In the data rows, the value 50 means zero.
Some points, one per row:
55|59|44|65|53|50|20|49|52|72|55|28|48|59|49|51|46|60|83|44|70|48|54|12
50|61|33|31|63|78|33|57|58|76|52|35|70|69|45|57|49|66|95|59|63|99|67|60
31|49|53|41|46|46|44|44|36|36|32|52|44|39|21|52|37|41|51|34|31|58|42|51
35|41|42|44|60|53|28|45|33|46|41|40|47|52|22|56|39|51|72|43|33|73|47|41
29|48|45|37|47|46|46|44|37|35|33|50|41|43|17|52|38|38|45|35|28|53|41|57
71|53|50|54|57|62|42|63|63|77|75|46|63|65|95|45|68|67|71|79|82|65|64|47
40|54|51|44|51|51|52|48|48|43|45|54|53|53|22|58|43|47|56|42|34|70|47|60
29|46|44|39|48|44|44|42|34|31|31|45|42|43|22|53|39|45|48|38|29|57|45|56
25|41|39|30|42|41|46|39|30|26|22|44|37|38|22|46|39|38|35|32|24|43|40|55
78|50|40|54|72|71|31|64|65|81|72|41|68|80|81|46|71|60|71|72|88|62|64|42
16|45|39|38|31|34|25|40|25|28|42|41|37|39|15|45|34|33|41|30|20|40|34|43
68|55|65|70|42|40|56|48|65|57|75|69|51|51|64|55|57|42|38|50|60|26|37|50
28|48|48|36|45|46|44|41|33|31|27|47|45|40|18|54|38|39|51|35|27|58|41|53
77|61|85|95|82|72|80|73|69|87|99|76|74|36|79|69|61|66|69|77|79|29|54|33
13|40|36|31|25|45|38|38|14|23| 0|48|22|10| 7|33|26|38|34|29|19|18|36|48
13|42|40|40|35|34|25|43|25|30|40|44|34|34|12|44|32|32|38|31|23|40|35|42
86|54|57|55|62|65|64|60|78|75|76|56|64|66|84|54|73|66|61|74|83|64|65|56
47|64|35|33|62|73|34|57|57|71|49|38|70|66|46|55|51|66|93|55|55|99|66|61
27|53|47|43|41|47|42|49|30|34|37|62|50|31|21|51|40|42|41|35|25|35|39|56
67|54|59|63|42|40|63|47|64|54|57|56|48|54|69|50|59|47|39|56|59|38|48|52
32|38|42|39|44|39|51|47|27|23| 9|51|40|29|36|33|37|47|27|35|28|34|47|55
26|38|39|31|43|40|47|41|33|27|24|39|35|40|28|47|43|35|40|37|24|50|45|57
33|52|39|35|50|52|31|47|42|47|41|43|53|50|33|54|46|50|67|43|31|69|50|60
73|42|62|57|43|46|65|47|64|51|71|52|50|49|68|54|52|39|30|42|60|13|46|40
Here are 16 more points, each followed by its number:
69|45|57|66|44|40|69|48|61|46|48|54|44|56|74|41|56|50|22|51|64|27|50|43 0
64|37|53|58|43|40|59|42|48|43|45|51|33|47|60|48|56|44|25|49|59|26|45|39 1
45|63|40|34|60|68|31|56|54|67|44|41|63|65|36|55|48|60|92|52|51|95|58|63 2
29|46|47|40|47|44|45|46|36|35|38|55|40|38|20|50|38|39|45|34|29|48|43|52 3
64|43|58|59|44|41|65|47|56|47|53|55|39|49|65|49|59|46|28|53|59|29|48|44 4
50|44|50|54|48|50|46|50|39|48|42|66|39|40|28|50|40|45|43|37|42|34|42|45 5
41|55|46|36|56|58|47|50|53|49|45|48|54|58|37|59|53|53|62|47|33|82|54|64 6
33|59|50|45|38|49|36|49|51|62|69|42|62|66|63|52|51|48|65|52|41|78|55|48 7
49|32|47|61|40|35|24|42|42|50|50|24|37|51|64|26|38|48|48|46|60|27|49| 4 8
75|56|57|62|50|49|69|51|74|64|62|58|53|67|91|53|69|53|47|62|69|52|57|55 9
84|63|52|60|61|72|48|67|76|84|79|46|72|77|96|50|75|74|82|80|83|78|68|56 10
48|44|51|52|38|36|62|42|43|37|32|52|41|46|69|42|54|45|19|44|48|27|49|50 11
20|43|38|41|49|43|25|40|27|34|32|34|40|43|21|46|33|46|59|37|29|56|45|42 12
68|42|54|66|39|38|66|46|58|40|40|52|42|52|70|38|55|48|19|49|63|25|51|39 13
25|40|42|30|44|39|44|40|30|25|26|46|37|39|20|47|39|37|37|33|25|49|40|53 14
45|51|43|33|59|59|47|51|52|50|43|42|56|58|35|55|50|57|72|53|41|93|55|65 15
Which of these numbered points is nearest to each point below by angle, seen from the average point of the first points? Its number follows each.
49|37|51|62|46|37|24|45|35|56|54|29|36|48|66|37|39|51|54|55|60|28|51| 8 > 8
49|43|48|40|41|33|57|42|48|36|45|46|37|55|63|43|48|36|19|44|51|33|46|50 > 11
41|52|43|37|59|58|46|53|51|48|43|44|56|55|34|56|49|54|72|55|38|90|52|67 > 15
49|65|44|72|40|36|14|43|49|66|55|23|46|58|43|44|33|52|73|36|57|31|48| 4 > 8
81|54|40|52|76|83|31|71|70|91|76|26|67|81|89|47|68|87|98|83|99|86|82|40 > 10
95|58|57|61|64|74|54|73|91|98|94|57|82|82|99|43|74|76|80|92|97|86|76|52 > 10
57|21|59|41|55|60|73|55|28|32| 0|59|21| 0|56| 5|34|55|16|56|56| 0|47|33 > 11
43|55|52|44|53|53|53|50|51|44|51|56|57|56|27|61|45|49|59|45|36|72|51|60 > 6
71|54|59|66|49|48|68|51|72|62|60|56|53|65|86|53|66|52|46|62|67|48|56|53 > 9
31|54|44|36|53|51|27|50|41|47|45|46|57|53|32|58|49|52|74|48|33|80|49|63 > 15
28|43|32|33|32|34|44|34|35|25|26|38|31|43|31|40|41|33|17|35|33|42|39|54 > 14
26|57|37|42|49|50|24|45|35|45|37|35|54|47|15|53|32|50|79|38|33|67|49|45 > 12
68|41|54|63|42|37|68|45|54|42|40|55|42|49|75|38|56|51|17|47|63|19|51|41 > 13
64|45|59|61|45|41|64|48|58|49|54|57|42|48|68|51|61|48|32|54|59|32|49|45 > 4
66|42|56|58|44|40|66|46|55|45|52|54|38|47|62|48|57|48|24|49|61|27|49|43 > 4
99|59|37|48|74|88|28|77|93|99|94|33|90|87|89|41|67|92|95|92|99|86|86|40 > 10
67|49|60|62|44|45|65|51|60|51|61|58|50|52|72|54|61|51|33|56|60|32|50|51 > 4
65|51|60|72|46|44|62|51|60|56|80|57|49|47|69|53|57|44|29|56|63|14|44|39 > 4
86|57|47|54|60|69|47|62|81|84|71|47|72|76|92|52|74|69|70|72|86|73|71|51 > 10
66|40|53|56|41|41|68|45|58|45|44|49|35|51|65|38|54|40|19|51|60|24|46|43 > 13
56|64|36|37|51|70|39|61|65|75|62|43|73|74|84|52|68|63|77|74|67|85|68|72 > 10
59|64|44|27|56|74|59|60|67|64|54|56|71|67|59|60|67|62|69|70|62|97|65|92 > 15
25|38|38|31|44|40|45|39|29|25|23|41|36|39|18|46|39|36|35|34|25|51|39|56 > 14
96|57|43|51|66|78|56|70|81|88|78|51|76|75|98|55|76|80|70|75|99|72|79|60 > 10
26|40|40|30|43|40|45|38|31|26|23|44|35|39|21|47|39|37|35|32|26|46|40|54 > 14
58|39|53|58|41|37|56|43|51|42|46|45|35|46|56|44|53|44|28|49|57|25|44|36 > 1
75|58|58|62|48|52|68|54|70|64|63|60|58|61|75|53|63|52|47|60|68|47|53|50 > 9
